In the data rows, zero lies at 4.5, halfway between 4 and 5.
Each row has a hidden score. How much does it go up from the first row of each pair to the second? 20 means little or no change, 40 a big rise and 0 a big fall. The score is a weighted sum of the row's numbers plus the product of two more (or one squared), each taken from its middle value.
[3 5 5 3 4 5 5 4 5 4]
[4 7 5 5 3 2 4 4 3 3]: 26
[5 5 5 7 4 2 1 5 3 7]
[4 4 6 7 5 2 4 1 5 4]: 18
[5 6 5 5 4 3 5 6 4 6]
[5 5 6 5 4 4 4 4 4 4]: 19
[5 5 6 4 4 4 3 5 4 5]
[6 3 6 6 4 3 5 4 2 4]: 24
[4 4 7 2 6 5 6 2 5 0]
[4 6 3 4 6 6 5 4 4 5]: 19
[6 2 4 7 6 5 3 4 4 3]
[5 1 3 4 6 5 0 3 3 3]: 12
[6 5 7 6 4 4 2 5 4 7]
[6 4 9 4 5 5 4 3 7 1]: 18
[4 4 3 6 5 2 4 4 3 5]
[4 3 7 7 4 5 4 4 5 6]: 23
[9 1 7 6 7 5 2 2 5 6]
[6 6 7 4 1 5 5 4 4 7]: 7
[3 3 7 0 4 7 7 1 6 2]
[5 6 7 4 5 6 8 3 4 3]: 30
[4 6 6 4 5 4 2 8 3 7]
[2 7 2 2 8 8 4 8 2 4]: 17
[4 3 3 5 7 5 4 5 3 3]
[6 3 6 3 7 6 6 3 7 3]: 17
[1 4 6 4 4 4 5 3 3 5]
[4 6 2 4 5 6 5 4 4 3]: 17
[3 6 5 2 5 5 3 8 2 6]
[7 3 0 6 3 3 2 4 4 4]: 16
[6 6 7 7 3 3 4 4 6 6]
[4 4 7 1 4 6 6 4 6 3]: 7
[7 1 5 5 3 3 4 3 4 6]
[3 3 6 2 2 1 4 4 5 5]: 12
[1 5 1 5 6 4 6 8 5 4]
[7 3 8 0 5 6 7 0 4 1]: 6
[6 3 5 5 3 3 4 5 6 5]
[5 2 7 5 5 5 4 5 7 5]: 25
[5 6 6 4 2 5 5 5 4 5]
[5 4 7 5 3 2 5 3 6 3]: 25
[6 6 7 0 6 6 8 1 3 3]
[4 5 6 3 5 7 5 5 3 4]: 24
[4 4 5 6 3 3 3 5 6 3]
[3 4 3 5 3 3 7 3 1 2]: 20
[6 4 6 4 4 5 3 2 8 2]
[5 3 5 5 6 8 3 5 6 5]: 22
[6 3 6 4 4 4 5 3 4 2]
[3 4 8 3 4 5 5 6 4 8]: 26
[6 4 5 6 4 5 1 5 2 5]
[5 3 5 5 3 8 4 6 4 4]: 15
[6 4 4 4 3 5 4 5 5 6]
[6 7 6 3 5 8 7 3 4 3]: 22
[8 0 4 7 6 7 4 3 4 5]
[7 4 9 4 5 3 5 1 7 0]: 18
[3 4 5 4 6 3 4 3 7 2]
[5 4 5 4 4 6 5 2 4 2]: 13
[4 4 6 3 5 5 5 4 4 4]
[3 5 3 3 8 6 7 5 6 6]: 21
[3 7 4 5 7 5 1 7 1 4]
[5 3 7 6 5 6 4 5 5 3]: 12
[5 3 4 4 6 5 2 6 3 6]
[5 5 8 5 1 2 3 5 3 6]: 14
[5 6 6 4 4 5 4 9 5 4]
[5 6 5 5 3 2 5 5 3 7]: 22
[6 2 2 8 3 8 5 2 4 2]
[3 5 5 4 4 5 5 4 4 4]: 19
[4 3 6 7 3 3 2 3 4 6]
[8 0 4 7 6 6 0 2 7 3]: 23
[2 5 5 2 5 6 4 2 4 3]
[4 5 5 4 3 2 3 3 4 5]: 23
[5 6 6 5 2 4 5 3 4 4]
[9 1 6 6 6 7 0 0 4 3]: 26
[5 3 3 5 6 3 4 4 3 1]
[5 5 7 7 3 8 6 6 5 0]: 13
[5 5 7 4 1 3 4 3 4 4]
[4 4 4 5 2 2 3 6 5 5]: 24
[3 5 6 6 4 7 4 4 6 0]
[3 6 0 4 3 4 4 7 5 6]: 11
[3 6 4 4 6 6 5 7 3 5]
[4 6 5 4 3 5 4 4 2 3]: 12
[8 0 3 6 9 4 1 2 5 1]
[4 7 4 5 7 6 7 8 4 6]: 19
[4 5 5 5 5 3 4 5 2 3]
[5 2 2 6 4 5 3 3 4 4]: 14
[5 4 4 4 3 6 4 5 3 3]
[5 3 3 4 3 1 2 3 4 7]: 18
[3 6 5 2 4 5 6 5 3 6]
[7 2 4 5 4 2 2 4 4 2]: 22
[4 4 5 4 5 3 4 3 4 4]
[4 4 5 3 2 4 5 4 5 6]: 15
[2 6 6 3 4 2 3 6 6 6]
[3 6 0 6 5 4 5 4 8 5]: 9
[0 6 1 3 6 6 6 9 5 5]
[4 6 6 4 6 4 1 8 3 6]: 25
[3 7 6 3 5 4 7 5 6 5]
[8 0 4 5 6 3 3 3 6 4]: 23
[3 6 5 4 6 6 5 8 4 4]
[9 2 2 7 7 8 3 4 6 2]: 21
[2 7 6 4 5 7 5 7 2 7]
[1 6 5 5 2 4 5 3 2 4]: 12
[4 6 6 2 6 9 7 2 6 1]
[4 6 5 6 4 6 5 4 5 3]: 25
[2 6 3 4 8 4 5 7 6 5]
[6 4 5 4 7 6 6 5 3 5]: 20
[4 3 5 6 3 3 4 2 5 4]
[5 6 6 4 4 7 5 3 5 3]: 20
[6 3 6 3 2 2 4 4 3 4]
[4 4 7 4 2 2 6 4 5 3]: 23
[4 5 7 5 3 4 4 5 3 7]
[5 6 4 2 6 6 9 4 6 6]: 17
[5 6 7 3 2 3 5 3 5 7]
[8 1 4 7 7 6 1 2 5 6]: 28
[4 4 6 4 5 5 8 2 5 1]
[5 3 6 5 5 4 2 4 6 3]: 23
[5 3 3 7 3 4 5 1 5 1]
[4 6 5 4 7 3 8 6 5 5]: 31
[6 4 6 2 4 3 5 5 4 5]
[6 6 4 6 2 3 6 4 3 3]: 20
[4 4 8 2 5 2 7 3 3 7]
[5 5 3 4 3 3 3 4 3 3]: 11
[3 5 5 3 4 5 5 5 4 3]
[3 5 7 4 2 4 6 3 3 7]: 21
[5 5 9 0 5 4 8 0 5 0]
[5 2 2 6 5 4 5 4 4 5]: 30
[3 6 3 4 4 5 5 5 4 4]
[1 7 2 8 5 3 5 4 8 6]: 16
[4 4 6 5 7 5 6 2 6 3]
[4 5 7 3 2 2 5 3 5 6]: 10
[7 1 3 9 4 5 1 3 7 4]
[6 4 5 3 6 5 6 7 5 4]: 21
[5 3 4 3 3 4 2 5 4 5]
[6 3 2 6 4 4 5 2 5 4]: 22
[2 6 2 7 3 6 5 3 7 7]
[5 4 3 6 3 4 5 4 5 5]: 34
[8 1 4 6 5 6 5 4 6 3]
[3 6 3 5 5 3 6 3 6 5]: 10
[4 4 9 2 3 4 5 2 6 1]
[5 6 6 3 4 4 4 4 5 3]: 27
[5 5 5 5 3 4 4 2 8 4]
[4 4 5 4 5 8 7 5 5 0]: 21
[6 4 4 5 5 4 0 6 3 6]
[3 5 6 2 3 6 5 1 3 2]: 7
[6 2 4 6 5 2 5 3 4 5]
[4 3 7 5 8 6 5 5 4 4]: 26
[3 4 7 5 6 7 6 5 6 0]
[3 5 1 3 6 3 5 9 3 5]: 22
[3 6 4 3 5 6 5 7 3 4]
[5 5 3 6 5 4 5 4 3 2]: 24
[5 4 7 2 5 6 8 1 6 3]
[3 6 3 6 5 5 4 5 4 3]: 26
[4 5 3 5 6 6 5 6 6 3]
[5 3 5 5 6 5 4 4 5 4]: 20
[6 5 5 1 4 6 7 0 4 1]
[5 4 3 3 5 5 5 4 5 4]: 27
[2 7 2 9 4 4 5 5 8 5]
[7 3 3 6 5 5 6 2 2 1]: 22
[3 5 4 6 6 4 7 6 4 6]
[1 6 4 1 4 5 4 4 3 3]: 3
[7 3 6 5 5 2 2 4 6 5]
[7 5 4 4 4 2 2 4 8 7]: 13
[6 1 3 6 5 5 2 5 6 5]
[6 4 7 3 5 7 5 4 7 2]: 15
[4 4 7 4 0 4 5 2 6 7]
[6 3 6 6 3 3 3 4 3 6]: 31
[4 4 4 5 3 4 3 5 5 5]
[6 3 5 2 5 6 8 4 6 3]: 24
[7 4 4 4 4 3 3 4 3 4]
[6 3 5 7 5 5 3 4 7 7]: 24
[7 2 5 6 4 5 3 3 6 5]
[4 7 5 6 6 3 3 5 4 6]: 30
[4 4 6 4 4 6 5 6 5 5]
[7 2 5 5 6 4 4 4 6 3]: 24
[3 7 2 4 7 5 6 9 4 4]
[4 5 3 2 6 5 5 4 6 4]: 9
[8 3 4 7 5 6 1 3 4 3]
[5 4 6 6 2 3 4 3 2 7]: 14
[9 0 4 7 7 7 4 1 7 6]
[5 5 6 6 3 6 2 5 5 7]: 20
[3 4 3 3 5 4 5 6 7 7]
[4 5 7 5 3 6 3 5 6 3]: 20
[8 1 4 6 7 4 3 2 4 4]
[9 2 3 6 6 5 1 2 4 4]: 17
[5 5 5 5 3 3 5 3 3 3]
[3 6 6 4 5 5 6 5 5 6]: 23
[4 5 7 5 5 3 5 3 5 3]
[5 6 5 4 6 4 5 4 7 4]: 19
[6 2 3 7 8 5 3 5 6 6]
[5 5 4 4 5 4 5 5 4 2]: 13
[7 1 4 5 5 4 4 2 4 6]
[9 2 4 3 6 3 2 5 4 4]: 19
[3 6 5 5 4 5 4 4 4 4]
[2 7 3 5 3 5 4 7 4 5]: 18
[6 3 4 6 3 4 1 5 3 6]
[5 1 3 4 6 8 5 6 2 6]: 36
[7 7 3 5 7 6 6 4 6 4]
[4 5 7 4 3 3 3 3 5 4]: 15
[3 6 4 4 5 6 5 7 3 3]
[9 2 4 6 5 5 0 3 6 4]: 23
[4 5 7 3 3 2 4 2 4 4]
[2 6 6 3 5 6 6 4 0 2]: 22
[4 6 4 1 7 8 8 0 3 2]
[5 1 3 5 5 9 6 4 5 3]: 35
[7 3 5 6 5 4 4 1 3 2]
[7 4 3 3 5 5 4 6 4 3]: 15
[4 4 5 4 3 4 3 5 3 6]
[7 2 2 5 5 4 2 4 4 2]: 22
